Every row has a hidden score. How much higher is the second row's score than the first row's in each pair? 20 means about the same, 40 much higher and 0 much lower. The score is a weighted sum of the row's numbers plus the product of two more (or one squared), each taken from its middle value.
tensor([-1.85, -0.56,  0.13, -2.21,  0.46, -0.59,  0.80,  0.88,  1.21, -0.61])
tensor([ 1.25,  0.36, -0.35, -0.73,  0.12, -0.15, -0.67,  0.45, -0.15,  0.98]) -> 14
tensor([ 1.74, -1.23,  0.91,  0.23, -0.30,  0.35, -0.61,  0.74, -0.40,  0.30])
tensor([-0.39,  0.85,  1.21,  0.34,  0.78,  0.42, -0.31, -0.47, -0.97, -0.68]) -> 22
tensor([ 1.72, -0.33, -0.03,  1.44,  0.39, -0.67, -0.72,  0.11,  0.24, -0.63])
tensor([-1.64, -0.39,  0.15,  2.14, -2.23, -0.86, -1.22, -2.78, -2.29, -3.07]) -> 27
tensor([-0.22,  0.25, -0.37,  0.30,  1.10, -0.39,  0.59, -0.10, -1.19, -1.93])
tensor([ 0.03, -0.14,  0.07, -0.31,  1.22, -0.01, -2.70, -0.41,  0.07,  2.95]) -> 30
tensor([ 0.26,  2.31, -0.23, -0.19,  0.13,  0.31, -0.05, -0.65, -1.08,  0.63])
tensor([ 2.02,  2.64, -1.87,  0.22, -0.10, -0.38,  1.19,  0.97,  2.90,  1.16]) -> 14
tensor([ 1.14, -0.03, -0.93,  0.47,  0.06,  0.29,  0.57, -0.62,  0.55,  0.03])
tensor([-0.52,  0.61,  0.49,  0.24,  0.27, -0.24, -0.35, -0.11,  1.06,  1.17]) -> 25
tensor([ 1.15, -0.83,  1.05, -1.19,  0.19, -0.11,  0.36, -0.30,  0.56, -0.31])
tensor([-2.69, -1.91,  1.22, -0.47,  0.61, -1.18,  0.74,  0.00,  0.87, -0.91]) -> 28
tensor([-0.72, -0.23, -0.18,  0.55, -0.61,  0.34, -0.29, -1.18,  0.72, -0.15])
tensor([-0.43, -0.87, -1.07,  0.34,  0.03, -0.59, -1.33,  0.52,  0.76, -0.82]) -> 12
tensor([-0.06,  1.15,  0.81, -1.40,  0.67,  0.07, -2.03,  0.13, -0.55,  1.75])
tensor([ 1.36, -0.06,  0.72,  0.01,  0.05,  0.41,  0.77,  0.21,  0.22,  1.60]) -> 29
tensor([-0.56, -0.52, -0.15,  0.92, -1.86, -0.72, -0.89, -1.23, -1.98, -1.63])
tensor([-0.62,  1.41, -0.14, -0.65, -1.20, -0.01,  0.65, -0.41,  0.45, -0.21]) -> 25
tensor([ 2.36, -0.43,  0.83,  1.53,  1.54,  0.15,  0.15,  0.23, -0.61, -1.37])
tensor([ 1.02,  0.46, -1.40, -1.27,  1.32, -0.11,  0.18, -0.10, -0.65, -0.04]) -> 25
tensor([-0.23, -0.13,  0.83, -2.03,  0.44,  0.22,  1.11,  0.38,  0.76, -0.28])
tensor([ 0.74, -0.95, -0.36, -0.90,  0.80, -0.21, -0.05, -0.32,  0.14, -0.25]) -> 19
tensor([-0.70, -1.16,  0.03,  0.45,  0.61, -1.50, -0.22,  0.59, -0.76, -0.34])
tensor([ 0.33,  0.06,  1.07, -0.48,  0.54,  0.54, -1.04,  0.27, -0.16,  1.25]) -> 23
tensor([ 2.14,  2.05, -0.24,  0.27, -0.60,  0.06,  1.51,  1.00,  0.81, -0.09])
tensor([-0.19,  1.36, -1.43, -0.37,  1.00,  0.64,  0.38,  0.23, -0.39, -0.22]) -> 27
tensor([ 0.69, -0.30, -1.09,  1.15,  0.46,  0.34, -0.10, -0.29, -0.24, -0.41])
tensor([ 0.88, -0.38,  0.44, -0.03, -0.55, -0.14,  0.68,  1.02,  0.07, -0.03]) -> 21
tensor([-0.05,  0.13, -1.38,  1.06, -0.17,  0.28,  0.26, -0.03, -0.25, -0.37])
tensor([-1.70, -1.24,  0.18, -0.86,  1.07, -0.63, -1.24, -0.35,  0.53,  0.01]) -> 22
tensor([ 0.04,  1.20, -0.33, -0.67, -0.31,  0.92,  0.40,  0.60, -1.59, -1.34])
tensor([ 1.20, -0.21, -0.66, -0.73,  0.31,  0.06, -0.65,  0.53,  0.86,  0.31]) -> 22
tensor([-0.86, -1.31, -0.24,  1.07,  0.37, -0.42,  2.03, -1.12,  0.32, -1.06])
tensor([ 0.69, -0.94, -0.91, -0.63, -1.22, -0.04,  0.36,  1.92,  0.23,  0.60]) -> 23
tensor([-0.29, -0.36, -1.02, -0.25, -0.29, -0.13,  1.10,  0.84,  1.14, -0.60])
tensor([ 0.07, -0.68, -0.43, -0.58, -0.46, -0.38, -0.33,  0.99, -0.04,  0.71]) -> 19
tensor([ 1.36, -0.08,  0.43,  0.52, -0.13,  0.64, -0.18, -0.76,  0.42, -0.12])
tensor([-3.51, -0.15,  1.26, -3.58,  0.87, -1.07,  2.57, -0.63,  0.20, -1.34]) -> 16
tensor([0.78, 0.66, 0.11, 0.22, 0.75, 0.83, 0.51, 0.36, 0.33, 1.57])
tensor([-0.03, -0.39, -0.22, -0.05,  0.91, -0.21,  0.22, -0.49,  0.89, -0.18]) -> 12
tensor([-0.63,  0.12, -0.84, -1.52,  1.05, -0.62,  1.32, -0.36,  0.63,  1.06])
tensor([-0.06, -0.21, -0.96,  1.15, -0.49, -0.13,  0.17,  1.90, -0.20,  0.50]) -> 17
tensor([ 2.12,  3.68, -1.78, -0.59, -4.06,  0.02,  3.29, -1.21, -1.18, -1.67])
tensor([ 0.50, -1.43,  0.09, -0.06,  1.46, -0.40, -2.03, -0.23,  0.31,  2.38]) -> 23
tensor([-0.13, -0.66,  0.46, -1.00,  0.18, -0.13, -1.11, -0.13, -0.60, -0.44])
tensor([-1.53,  0.12,  0.20,  0.42, -2.13,  0.41,  0.21, -0.76, -1.13, -2.64]) -> 25
tensor([ 1.52,  0.15, -1.15,  1.27, -0.18, -0.03, -0.34,  0.09,  0.32,  0.92])
tensor([-0.42, -1.79, -1.31, -0.20, -0.32,  0.11, -1.10, -0.22, -0.31, -0.34]) -> 26
tensor([-0.28,  0.18,  1.26, -0.68,  1.82,  0.80, -1.74, -0.12,  0.62,  1.45])
tensor([-0.18, -0.37, -0.37,  0.35,  0.96,  0.19, -0.41,  1.16,  0.56, -0.99]) -> 14
tensor([-0.10, -0.13, -1.17,  0.00,  1.24,  0.39,  0.99,  0.62,  0.06,  0.11])
tensor([ 0.80,  0.89, -0.99,  0.26,  1.03,  0.44,  0.22, -0.30,  0.12, -0.31]) -> 12
tensor([ 1.48, -0.46, -0.84,  0.19,  0.38,  0.19, -0.29, -0.84, -0.19, -0.59])
tensor([ 0.74, -0.81,  0.86,  1.29,  0.09,  0.10, -0.51,  0.04, -0.05, -1.93]) -> 23
tensor([-0.63, -0.07, -1.19,  0.21,  1.56,  0.26, -1.69, -0.76, -1.24,  1.11])
tensor([-2.19, -0.06,  0.58, -0.29, -0.25, -0.61, -0.30, -1.26,  0.63, -0.07]) -> 22
tensor([-0.15, -0.84, -0.33,  1.27, -1.08,  0.24, -1.09,  0.13,  0.47,  0.22])
tensor([ 0.57, -0.85,  0.72,  0.08,  0.93,  0.21,  0.55, -0.07,  1.27,  1.13]) -> 21
tensor([-0.47, -0.09,  1.23,  2.06, -0.07,  0.07,  0.19,  0.11,  0.60,  0.18])
tensor([ 0.47,  0.18, -1.11,  0.71,  0.05,  0.10,  0.20, -0.84, -0.62, -0.19]) -> 12
tensor([ 0.35,  0.14,  0.17,  0.10,  0.97, -0.34,  0.11,  1.11,  0.67, -1.59])
tensor([-2.65,  1.27, -1.22,  0.41,  0.20, -0.20,  0.75,  1.08, -0.80,  0.91]) -> 36
tensor([ 0.15, -0.50,  1.17,  0.36,  0.96,  0.19, -1.36, -0.27,  0.92,  2.29])
tensor([ 0.80, -0.72,  0.72, -0.21,  1.40,  0.25,  0.09, -0.18,  1.28,  0.49]) -> 15
tensor([ 0.04, -1.74, -0.72, -0.66, -0.20, -0.45,  0.14,  0.93, -0.15,  0.35])
tensor([ 0.32, -0.18, -0.61,  0.26, -0.44, -0.21,  0.41,  0.03,  0.12,  0.05]) -> 14
tensor([-0.01, -0.29,  0.41,  0.62, -0.35, -0.39,  0.67, -0.21, -1.35,  0.89])
tensor([-0.19,  0.12,  0.54, -0.40, -0.45,  0.09, -0.43,  0.22,  0.68, -0.12]) -> 16
tensor([-2.08, -0.03,  1.23,  0.91,  0.02,  0.38,  0.34,  1.22, -1.60,  0.54])
tensor([ 0.06,  1.54, -1.27,  0.05,  0.64,  0.52, -0.84,  0.29,  0.25,  0.65]) -> 18
tensor([-2.69, -2.22,  1.98, -0.58,  2.42,  0.31, -4.03, -0.12,  0.55,  3.82])
tensor([ 0.49, -0.61, -0.45, -0.81, -0.50, -0.23,  1.55, -0.62,  0.21, -0.45]) -> 5
tensor([ 0.70, -0.69, -0.22,  1.04, -0.72,  0.04, -0.21,  0.02,  1.27,  0.70])
tensor([-0.23, -0.86,  0.63,  1.75, -1.51, -1.02, -0.36, -0.84, -0.38, -2.25]) -> 11
tensor([-0.02,  0.74, -0.40,  0.23, -0.38, -0.01, -0.15,  0.41,  1.16,  0.87])
tensor([-3.83,  0.07,  0.48, -0.59, -3.32, -0.27,  1.98, -2.17, -2.55, -1.29]) -> 27
tensor([ 0.20,  0.24,  0.02,  0.71, -1.35,  0.35, -1.06,  0.06, -0.44,  0.72])
tensor([-1.02,  0.09, -0.77, -1.02,  0.63, -0.47,  0.55, -0.87,  0.65, -0.45]) -> 17
tensor([-0.75, -0.23,  0.48,  0.62,  0.33,  0.43, -0.39, -1.12, -0.77, -0.73])
tensor([ 0.78, -1.13,  1.20,  0.09,  0.30, -0.07, -0.08,  0.84,  0.47,  0.07]) -> 15
tensor([-0.83,  0.85, -1.14,  0.22, -0.24, -0.48,  0.90, -0.91, -1.26, -1.14])
tensor([-0.47, -0.14, -0.62,  0.81, -0.39, -0.76, -0.11, -0.53, -0.13,  0.46]) -> 22
tensor([-0.89,  2.41, -1.11, -0.41,  0.66,  0.08,  1.00,  0.06, -1.94, -0.27])
tensor([-0.78,  0.26,  0.45, -1.21,  2.31, -0.28,  0.89,  0.79,  0.53, -1.44]) -> 18
tensor([ 1.15,  0.04, -0.74, -1.19, -0.33,  1.33, -0.15,  0.20,  1.34,  0.35])
tensor([-0.76, -0.44, -0.15, -0.51, -0.21, -0.36,  0.01,  0.54,  0.25, -0.56]) -> 16
tensor([-0.69,  1.48,  0.55, -1.38,  0.30, -0.32,  0.29, -1.00,  0.86, -0.35])
tensor([-0.67,  1.12, -0.44,  1.32,  0.33,  0.30,  0.02,  0.92,  1.01,  1.39]) -> 29
tensor([-0.36,  2.45, -1.57,  0.64, -0.63,  0.15,  1.82, -2.01, -2.59, -1.43])
tensor([-1.52,  0.67,  0.49,  0.52, -0.62,  0.59,  1.46,  0.04, -1.21, -0.14]) -> 26
tensor([-0.63,  0.36,  0.09,  0.93, -0.21, -0.36,  0.63,  0.06, -3.58, -1.96])
tensor([-0.98,  0.31, -0.25, -0.27,  0.59,  0.40, -0.19, -1.76,  0.89,  0.46]) -> 31
tensor([-0.23, -1.23,  0.30, -0.38, -0.73,  0.31, -1.03,  0.13,  1.05,  0.27])
tensor([ 0.12, -0.98, -0.76,  1.10, -1.14,  0.43,  0.01,  0.04,  0.05, -0.36]) -> 19
tensor([-0.22, -0.69, -0.57, -0.26,  0.48,  0.25, -0.51, -1.04,  0.66,  0.20])
tensor([ 0.04, -0.72, -0.07,  2.84,  0.26, -0.21,  1.24, -0.36, -1.29,  0.00]) -> 21
tensor([ 0.27, -0.48, -0.13, -0.01, -0.07,  0.38,  0.09, -0.39, -0.12,  0.31])
tensor([-0.95, -1.27,  0.44, -0.31,  1.62, -0.33, -2.44, -0.26,  0.31,  2.39]) -> 22
tensor([-0.42,  0.67,  0.83,  1.26, -0.98, -0.02,  0.68,  0.11, -1.78, -0.99])
tensor([-1.35,  0.20, -0.36, -2.16, -1.71, -0.56,  0.83,  0.03,  0.12,  0.20]) -> 21
tensor([ 1.92, -0.46,  0.28,  1.41,  1.68,  0.98, -1.79,  0.59,  1.40,  1.14])
tensor([-0.57,  0.07, -0.43,  0.73, -0.82,  0.05, -0.04,  0.35, -0.48, -0.68]) -> 22
tensor([ 0.46,  0.61,  0.06, -0.99, -0.79, -0.21, -0.66, -0.63, -0.02,  0.77])
tensor([1.23, 0.70, 0.30, 0.50, 1.62, 0.03, 0.17, 1.35, 0.31, 0.23]) -> 16
tensor([ 0.77,  0.26, -0.29, -1.13, -0.27,  0.15,  0.93,  0.17, -0.12, -0.18])
tensor([ 0.66, -0.72,  0.35, -1.00, -0.57, -0.30, -0.86, -0.33,  0.01, -1.42]) -> 14
tensor([ 0.36,  0.84,  1.97, -0.68,  0.16,  0.14, -0.76,  1.12,  0.33, -1.57])
tensor([ 0.78,  1.01,  1.75,  1.00, -0.46, -0.04,  1.10, -0.58, -0.25, -0.92]) -> 37
tensor([-0.34,  2.52, -1.54, -2.05, -0.64, -0.23,  1.01, -0.96, -2.37,  0.67])
tensor([-0.38, -0.61,  0.24, -0.66,  0.20, -0.27, -0.73,  1.07,  0.56,  0.23]) -> 22
tensor([ 0.92, -0.60,  1.26,  1.62,  1.09,  0.14, -0.15,  0.91,  0.18, -0.32])
tensor([ 0.01, -1.00, -0.19, -0.13, -1.37, -0.46, -0.84, -2.15,  0.80,  1.67]) -> 23
tensor([ 0.80,  0.53,  0.26,  0.10, -0.75,  0.35, -0.84, -0.20,  0.69,  0.15])
tensor([-2.77, -1.03, -0.55, -1.09,  1.35, -0.67,  1.88, -0.91,  0.71, -1.32]) -> 28
tensor([ 0.93,  0.24, -0.83, -0.45,  0.04,  0.95, -0.83,  0.39,  0.65,  0.98])
tensor([-0.09,  0.07,  3.02,  1.60,  2.42,  0.50,  0.36, -0.17, -1.46,  1.13]) -> 26
tensor([ 1.02, -1.20,  0.55, -0.03, -0.41,  0.23, -0.71,  0.06,  0.09,  0.05])
tensor([-0.97,  1.32, -0.39,  1.04,  1.05,  0.50,  2.08, -0.02, -1.95, -1.00]) -> 24
tensor([ 0.12, -2.18,  3.57, -0.23,  1.00,  0.29,  0.65,  0.53,  1.04,  0.55])
tensor([-1.02,  1.14, -1.14, -0.04,  0.02, -0.61, -1.02, -0.28, -0.54, -0.77]) -> 11
tensor([-0.65, -0.07,  0.04,  0.78,  0.07,  1.03, -1.20,  1.07,  0.31,  1.63])
tensor([-0.06, -0.45, -1.94, -0.29, -1.17,  0.38, -1.34, -0.50,  0.51,  0.38]) -> 13
tensor([-1.19,  0.90,  1.54, -0.15,  2.10,  0.81,  1.28, -0.44, -1.06,  1.69])
tensor([-0.52, -2.72, -2.39, -0.80, -1.19, -1.04, -0.89, -0.21, -0.35, -0.12]) -> 16
tensor([-0.18,  0.63,  0.69, -0.41,  0.50,  1.01, -1.94,  1.23, -0.24,  0.84])
tensor([ 0.68, -3.19,  3.13,  1.54,  1.86, -0.67,  0.97, -0.61,  0.88,  1.72]) -> 26
tensor([ 0.39,  0.02,  1.36, -0.60,  1.07,  1.06, -0.41,  1.01, -0.16,  0.74])
tensor([-0.79,  0.34,  1.36, -0.98,  0.47, -0.58, -0.32, -1.29,  0.39,  0.70]) -> 20
tensor([-1.30, -0.01,  0.98,  0.82,  0.84,  0.30, -0.58, -0.56,  2.20, -1.45])
tensor([-1.13,  0.22,  0.13,  1.48, -0.77, -0.10, -0.78,  0.54,  0.67, -0.88]) -> 18
tensor([-1.04,  1.10, -0.73,  0.00, -1.36,  0.08,  0.03, -1.52,  0.58, -0.56])
tensor([-1.59, -0.82,  0.37,  1.08, -1.05, -0.94,  0.84, -1.77, -0.76, -0.44]) -> 20
tensor([ 0.72,  1.52, -0.77, -0.96, -1.48, -0.10, -0.17, -1.73,  0.92, -0.59])
tensor([-0.24,  0.70,  0.10, -0.54, -0.25, -0.16,  0.08, -0.24,  0.60, -3.06]) -> 14
tensor([ 0.18, -0.50,  0.69, -0.05, -0.19, -0.02, -0.76,  0.71,  0.20, -0.97])
tensor([ 1.39, -0.08, -0.19, -1.44, -0.41,  0.16, -0.67,  0.00,  0.57,  1.96]) -> 26
tensor([ 0.15,  0.65,  0.35, -0.76, -0.52, -0.25,  0.46, -0.44, -0.61, -0.26])
tensor([ 0.72, -0.33,  0.24,  0.17, -0.12,  0.04, -1.55,  0.93,  0.35,  0.70]) -> 21
tensor([ 0.65, -0.19, -0.16,  1.04,  0.36,  0.82, -1.13, -0.41, -0.75,  0.89])
tensor([-0.03,  0.73,  0.37, -0.33,  0.17,  0.96,  0.56, -0.93,  0.63,  0.49]) -> 25
tensor([ 0.47,  0.59, -1.53,  0.53, -0.27, -0.08, -0.67,  0.82,  0.16, -0.25])
tensor([-1.04, -0.07, -1.40, -0.20, -0.48,  0.13, -0.06, -0.19, -0.40,  2.07]) -> 35
tensor([ 0.12,  0.55, -0.47,  0.42, -2.05,  0.51,  0.66, -0.63, -0.50, -0.07])
tensor([-0.87,  0.73, -1.42,  0.82, -2.03,  1.05,  0.22, -0.13, -2.03,  1.83]) -> 28
tensor([ 0.99, -0.01, -0.80, -0.43, -0.67,  0.03,  0.61, -1.27, -0.10, -1.02])
tensor([-0.04, -1.73, -1.58, -1.31, -0.50, -0.50,  1.07, -0.26, -1.32,  0.43]) -> 33
tensor([-1.02, -0.47,  0.17, -0.93, -0.38, -0.70, -0.28, -1.35,  0.38, -1.32])
tensor([ 0.91,  0.53, -0.42, -0.45,  0.46,  0.21, -0.10,  0.67,  0.92, -1.04]) -> 17
tensor([ 0.00, -1.08, -0.79, -0.12, -0.29, -0.18, -0.20,  1.57, -0.39,  0.48])
tensor([ 1.71,  1.23, -0.23,  0.18, -0.30, -0.22, -0.15,  0.62,  0.87, -0.66]) -> 6
tensor([-0.42,  1.19,  0.21,  0.13, -0.23,  0.73, -0.76,  0.19,  0.05,  0.25])
tensor([-0.29, -0.42, -1.38, -0.11, -1.41, -0.54, -0.83,  0.64, -0.36,  0.54]) -> 20
tensor([ 0.55, -1.63,  0.34, -0.34, -1.16, -0.27,  0.55, -1.26,  0.41, -0.59])
tensor([ 0.53, -0.84,  1.33,  0.49, -0.85, -0.52, -0.47, -1.21,  0.05, -0.64]) -> 19
tensor([-0.58, -0.10, -0.89, -0.39, -0.52, -0.64,  0.49,  0.15,  0.14,  0.10])
tensor([ 0.30, -0.34,  2.10,  0.17,  0.12,  0.13, -1.12, -0.37,  0.02,  1.97]) -> 24
